128 stands for zero in the data rows.
Some points, one per row:
[116  97 150  99 120 220 155 105  99 104 114 165  76 157 116 142  98 105 123  93  56 197 141 113 143 124 156 130 135 165 148 183]
[123 221 104 113 173 140 102 154 138 157  79 138 125 186  94 119 125 151 132 137 147 148 128 161 124 112 110 154 187 100 110 118]
[129 110 138 148 118 156 143  97 160 154 133 157 139 129 145 119 113 101 156 121 106 134 165 129 144 116 159 124 115 175 105 157]
[129 107 149 146  85 115 134  92  76 102 196 126 118 101 173 167 105 101 118  90 139  95 109 109 145 167 139 153  85 126 192 153]
[119  94 143 117 105 154 156 106  65  73 181 142 101 119 168 189 108 104 115  81 108 126 109  98 148 162 151 132  95 137 190 161]
[119 189 108 117 130 101 126 171 126 187 110  96 113 151  98  86 138 160 117 159 156 127 108 175 104 116 100 147 188  86 118 115]
[130 107 122 174 112 108 110  96 205 162 123 126 178 113 153 118 139 111 151 145 124 104 171 133 116 105 151 109  99 196  70 114]
[136 112 135 159 106 132 131  88 134 130 161 151 148 110 182 143 120  90 161 115 131 108 152 110 153 132 163 134  86 168 107 140]
[139 127 130 172  96  99 112 100 143 146 157 124 165 107 185 134 131 102 153 130 150  86 153 127 131 125 155 134  79 172  95 119]
[ 90 122 125 134 110 162 162 141 147 116 118 137 124 159 125 146 102 146 100 113 101 148 134 164 110 112 157  95 160 180 129 172]
[130 174 117 122 160 134 120 162 159 177  98 135 135 150  94  84 129 152 144 155 152 138 141 158 126  97 116 128 164 101  97 118]
[116 106 135 157 107 154 149 105 153 142 137 149 133 133 150 130 107 110 138 116 103 136 154 141 132 118 158 115 127 187 122 168]
[ 69 127 106 133 114 139 188 189 128  91 128 124 117 156 114 146  96 163  84 122 105 141 109 173 108 125 151  75 196 148 131 161]
[125 159 129 118 134 143 136 144 138 185 111 132 110 162 108  96 127 144 139 143 124 156 140 157 121 113 125 145 171 116 114 146]
[144 106 136 139 139 157 130  97 164 158 126 159 144 124 144 110 126  99 175 130 113 138 171 113 146 112 151 130 109 164  93 144]
[167 126 137 123 168 155 114 101 170 179  99 153 147 128 117  83 138 100 180 147 132 147 170 104 148 102 121 150 103 129  83 118]
[134 115 130 173 100 122 122  95 163 162 142 135 161 109 169 117 118 100 155 129 135 102 160 130 141 117 155 132  91 178 102 133]
[153 136 121 144 169  92  95 134 225 181  79 106 172 113  91  88 167 150 125 186 141 135 142 131 113 111  86 123 145 116  91  85]
[137 103 142 138 101 125 139  88  83  91 201 141 129  99 194 176 112  90 152  97 142  94 129  96 164 159 157 138  73 131 144 139]
[130  88 133 139 137 156 142  88 162 133 140 163 147 129 161 130 132  96 175 127 105 144 165 109 137 121 159 117 112 183  87 141]
[147 109 137 132 143 162 127  95 167 165 119 163 142 129 133 104 127  99 174 132 116 145 171 113 144 108 141 135 111 156  89 137]
[132  93 139 138 119 156 144  88 124 119 162 162 135 117 179 151 119  93 165 110 115 129 151 103 156 132 167 126  96 168 110 151]
[133 104 135 152 119 141 136  92 158 150 141 149 149 119 159 127 120  97 164 126 118 127 163 124 141 116 158 122 101 178  97 142]
[185 148 125 146 156 106 110 123 171 122 105 137 182  93 150 106 152  90 147 168 186  92 137  75 167 121 110 145  60 142  79  72]
[135 100 136 143 134 153 136  96 171 154 125 156 147 131 143 114 127 101 170 132 114 142 166 120 143 114 151 124 115 173  90 141]
[ 82 202  78 101 129  72 134 255  88 108 115  76 109 143  91 111 124 194  80 152 177  95  71 172  86 120  95 100 197  57 115  94]
[137 100 146 123 135 178 143  89 135 132 135 171 123 132 150 131 114  97 172 113 100 152 160 108 154 121 160 134 111 162 108 161]
[112 153 150 125 117 177 145 157 108 101  92 146  93 148  93 138  80 151  83  98  84 167 117 156 134 113 130 108 150 141 189 167]
[168 127 120 144 118  81 111 101  96  80 174 128 165  71 192 143 118  71 158 121 219  56 124  64 186 151 127 149  31 102 105  80]
[126 143 147  91 126 197 139 123 102 150 110 148  80 175 101 113 119 130 142 113  83 189 145 141 129 121 134 151 163 119 137 168]
[131  18 127  70  96 104  92  87  58  43  76  63  51  69  50 122  84  77  12  43  34 117  28  41  95 149  54 125  59  73 255  86]
10 more points follow, each with its number after it:
[118  88 148  91 128 220 165  97  98  94 127 173  81 154 131 151 102  99 138  90  60 189 137 101 146 130 160 119 127 166 137 180] 0
[155  88 125 170 148  99 105  98 235 141 100 131 198  97 130 110 161 106 151 166 123 118 160  97 124 114 120 108  95 177  64  87] 1
[167 123 132 153 159 102  93 107 246 170  77 119 183 101  97  83 158 117 136 176 138 122 153 107 129 104  90 123 102 147  79  80] 2
[145 111 129 142 153 126 130 113 179 167 121 130 158 128 128 103 158 123 155 161 127 144 145 119 128 132 126 134 137 149  92 117] 3
[109 165 122 117 129 140 147 163 129 165 115 125 113 165 102 103 122 154 127 142 130 149 128 170 115 118 126 131 184 114 121 147] 4
[163 112 145 103 153 114  96  84  69  74 189 135 151  99 143 168 150 114 151  97 209  91 123  61 144 165 107 151  59  63 151 104] 5
[105 122 180 114  98  57  81 125 157  59  50  51  88 109  51 172 172 255  31 142  35 187 120 188  84 129  64  73 201 138 174 105] 6
[103  64 137  88 130 221 176  99  87  64 142 178  80 142 148 180  99  92 127  87  55 183 121  91 149 140 174 106 122 170 135 182] 7
[132 125 119 145 141 128 131 126 175 180 120 131 151 138 117 101 141 133 151 155 129 142 149 147 121 120 129 131 154 147  99 131] 8
[136  88 126 145 134 144 132  87 160 124 146 160 160 113 171 134 137  94 177 135 114 126 163  97 144 123 162 110  94 182  78 128] 9
Which of these numbered points is nearest to each point below, looking only along the 3 directions in which the first points spread most? Its number follows each.
[147 108 136 143 132 146 131  87 152 145 141 161 153 117 160 121 125  96 179 127 123 126 172 101 156 118 154 136  91 164  95 135] > 9
[ 47 176  74  95 111 109 190 255  70  33 115 102  86 157  90 166  77 196  46 122 123 102  62 165  97 118 124  49 200  87 128 125] > 6
[103  68 131  87 133 216 177 114  71  53 153 170  85 144 156 196 103  95 116  86  68 169 113  82 147 143 174 103 108 164 154 166] > 7
[159 115 126 179 125 100 103  95 216 170 107 127 188  97 143  94 138  92 163 154 146  97 168 114 134 106 131 126  79 167  68  94] > 1
[100 114 134 141 100 168 160 115 125 123 136 142 117 146 141 144  99 119 110 104  92 151 133 151 123 119 158 113 139 190 149 183] > 0
[133 138 128 132 151 150 131 130 168 181 105 143 135 147 112  89 125 132 153 140 126 155 154 144 130 102 132 128 152 134  98 136] > 8
[154 195 109 157 127  94  77 133 178 198  86 128 161 102 112  73 109 109 153 153 184  77 164 143 139  72 112 131  83  97  80  82] > 2
[126  65 141 107  89 143 146 121  63  60 125 108  76 105 116 177  87  88  53  66  60 133  71  83 137 162 129 139  85 150 255 132] > 7
[141  91 125 153 151 119 135 114 180 141 131 132 167 120 146 122 165 114 160 164 119 137 140 114 125 141 138 121 131 174  85 114] > 3
[181  64 147 156 131 102  85  52 143 150 158 124 167  69 109 114 117  88 135  86 162  82 122  74 153 140  89 155  55  69 205 125] > 5
[143 199 122 161  82  68  57 123 179 177  83  86 159 121 129 117 178 143 124 161 150  79 186 169  85  92 115 138  84 169  58  73] > 2
[165 100 123 162 155  88 106 109 204  85  99 126 204  85 145 150 179 103 142 184 139 102 148  75 128 134 120 102  73 185  53  66] > 1
[142  74 128 102 185 166 147  89 105  64 163 185 145 104 177 167 135  86 200 122 125 139 146  55 174 140 157 101  74 137  70 113] > 9
[ 88 103 133 130 112 178 173 122 132 113 124 147 110 154 130 138  92 126 105 107  77 167 134 150 124 120 157  96 161 185 132 191] > 0
[148 109 156  62 153 231 123  97  89 102 107 185  66 157 102 143 124 105 160  94  66 198 162  90 153 117 140 149 108 112 129 152] > 0
[111  81 146 107 105 177 169 109  74  69 163 144  93 127 158 190 103  96 106  82  88 144 101  95 147 160 162 129 101 155 197 171] > 7
[145 113 126 144 157 104 137 130 167 143 123 117 163 124 130 122 181 132 138 181 137 137 125 118 120 151 118 135 144 149  98 103] > 3
[ 81 179 103  98  87  97 147 184  68 136 125  82  69 165  89 107 104 182  78 119 116 124  71 208  86 141  98 131 242  59 169 146] > 6
[130  58 128 205 131  87 124 151 219 119  90  83 206 128 132 128 168 153 134 158 130 125 135 128  90 167 112 127 132 174  98  98] > 3
[ 88 168 111 116  80  96 144 162  87 132 132  93  73 151  91 117  99 178  88 114 108 121  82 211  95 147 109 130 227  62 183 161] > 6
[ 85 134  93 123 119  88 156 177  96 110 137  95 100 141  90 121 104 186  85 127 121 123  65 195  93 138 107  99 255  53 173 141] > 6
[151  99 126 161 146 118 117  92 202 156 117 143 180 107 144 107 143  94 172 151 127 118 166 110 138 109 139 122  95 175  70 108] > 1
[148 213 122 149  82  64  49 127 167 171  71  83 146 121 122 115 184 151 122 164 147  82 188 166  79  91 106 146  76 164  52  64] > 2
[165 159 114 186  97  58  80 107 159 115 123 104 199  74 180 127 154  91 131 160 199  49 137  95 127 122 121 136  34 154  66  57] > 1
[126 137 120 146 140 127 136 138 172 178 117 127 142 140 117 101 135 144 139 152 130 144 142 154 119 118 135 126 164 138 101 130] > 8
[109  69 137  96  92 177 156 133  66  62 112 114  66 142 116 161  87  96  52  69  49 167  70  99 118 149 137 133 107 168 255 153] > 7
[162 212  94 103 203 118  71 178 163 143  66 159 146 111  87  70 122 112 173 178 191  85 146 108 155  62  98 116  89  57  59  65] > 2
[156 156 134 117 163 145 111 123 161 209  86 135 128 144  93  71 133 126 154 150 138 155 149 132 134  97 100 159 138  98 104 116] > 8
[129  88 134 134 126 150 140  88 129 107 161 164 147 116 181 151 131  92 173 120 116 123 156  98 151 131 171 117  93 176  95 144] > 9
[ 99 187 130  82 150 195 125 246  68  24  43 153  57 154  49 169  73 189  45  96  49 196  83 135 117  98 113  58 164 100 180 117] > 6
[120 103 152 147  71 125 136  97  80 104 158 113  97 105 144 157  86 104  85  74 102 111  96 130 136 157 133 150 100 136 235 173] > 7
[138 139 128 132 152 148 121 125 179 182  99 151 146 143 108  91 121 126 158 144 128 146 164 141 136  97 130 127 140 139  89 129] > 8
[177  47 148  46 240 126  76  56  73  66 158 123 117  99  59 137 167 137 130  73 179 117  99  23 134 168  51 137  68   0 214 103] > 5
[104 164 119 123 114 119 144 166 120 171 125 111 106 164 107 101 126 165 116 141 130 139 114 181 109 127 121 139 191 108 123 142] > 4
[161  52 154  90 161 123 108  74  63  62 178 125 120  83  99 168 120 112 107  69 146 113  91  44 148 178  82 143  66  48 241 121] > 5
[ 57 174 104  58  46 148 163 211  32  62  81  79   8 216  75 151  78 162  33  78  25 162  56 191  69 146 117 128 215 114 188 166] > 6
[156 123 131  75 212 157 147 132  95  83 139 158 118 137 133 142 169 116 165 151 151 151 118  66 160 152 116 147 112  90 102 103] > 3
[142  76 123 123 179 150 148 101 136  82 155 166 158 112 172 159 160  99 179 145 120 140 139  73 149 146 155  99 103 162  70 113] > 9
[ 97 115 137 112 107 194 178 130 109 116 116 147  84 167 119 133 100 130 110 101  71 180 128 151 123 127 153 114 172 161 145 193] > 0
[ 97 162 117 124 116 135 160 170 122 146 124 118 112 166 117 112 113 161 110 138 119 149 117 179 110 127 130 119 198 124 130 157] > 4
[133  68 119 130 170 139 139  96 153  83 146 162 169 114 174 168 169  98 179 152 111 135 144  78 136 140 161  97 101 182  64 109] > 9
[130 138 119 146 137 103 127 141 170 187 118 107 144 135 112  96 151 148 133 166 141 128 132 156 110 123 118 137 167 128 104 119] > 8
[127  96 153 137  77 131 140  97  76  91 163 119  93 102 143 166  92  96  91  75  96 112  98 111 146 163 131 152  89 132 239 160] > 7
[ 75 191  97  94  93  98 145 201  64 123 119  83  69 166  84 104 103 188  73 119 117 126  68 207  82 136  96 127 239  57 162 141] > 6
[124 125 129 140 141 147 139 125 173 166 113 145 143 143 120 106 118 130 148 137 116 151 157 147 130 108 142 115 149 153  99 148] > 8
[141 130 128 142 149 126 126 127 174 189 109 126 147 136 114  94 149 131 150 161 136 146 146 138 123 118 124 137 150 138  99 121] > 8
[131 153  94 131 193 106 102 171 202 137  91 134 181 119 102  98 145 144 156 183 175 102 150 127 128  80 115  87 130  97  61  78] > 2
[169 103 126 130 130  85 119  87  87  65 196 130 160  58 177 158 119  73 156 105 214  56 112  48 196 163 123 141  31  82 123  85] > 5
[131  90 136 137 129 162 143  88 146 129 149 160 143 126 167 137 122  96 169 122 107 139 162 106 147 122 164 118 103 181  97 149] > 9
[120 163 133 105 126 149 141 141 113 176 119 125  92 169 102  99 127 148 130 133 113 165 127 159 116 124 122 154 181 104 127 158] > 4
[143 225 123 142  83  69  53 131 160 182  76  81 142 128 120 111 175 148 118 156 153  81 179 171  79  86 108 158  78 153  65  72] > 2
[ 96 117 121  94 158 156 143  99 103  83 171 172 156 116 206 214 152  87 159 136 117 136 157  82 145 152 165  74  94 162  80 115] > 9
[130 105 128 152 137 120 136 116 181 163 130 127 158 130 135 115 155 126 152 156 122 142 142 132 120 129 139 124 148 165  94 126] > 3
[143 178 124 159  85  85  78 106 142 163 129 104 164 115 170 128 159 120 140 139 180  74 160 142 108 114 129 157  71 152  93 102] > 1
[125 125 131 161 121 141 131 112 177 164 120 145 152 123 135 109 111 114 147 131 123 128 161 147 138 100 149 117 125 162 100 145] > 3
[135 118 125 150 138 135 125 112 196 175 107 148 159 127 124  99 124 116 156 144 126 136 168 137 130 102 141 119 124 159  83 134] > 3
[138 109 163  53 162 148  48  86  84 136  56  75  89 136  28  75 128 178  44  66 130 149  85  95  72  85  29 147 110  27 255 125] > 6
[133 123 127 137 141 150 137 116 173 175 114 144 137 144 121 100 126 124 155 139 117 152 159 139 131 107 137 127 145 152  95 141] > 8
[138 166 125 167  94  86  82 109 171 167 115 111 167 122 157 129 164 123 141 151 151  86 175 150  99 105 137 140  83 182  73  97] > 1
[122 123 162 117 102 193 147 121 104 113 104 146  81 148 106 137  85 118  94  88  64 177 129 139 138 126 142 127 135 161 191 183] > 0
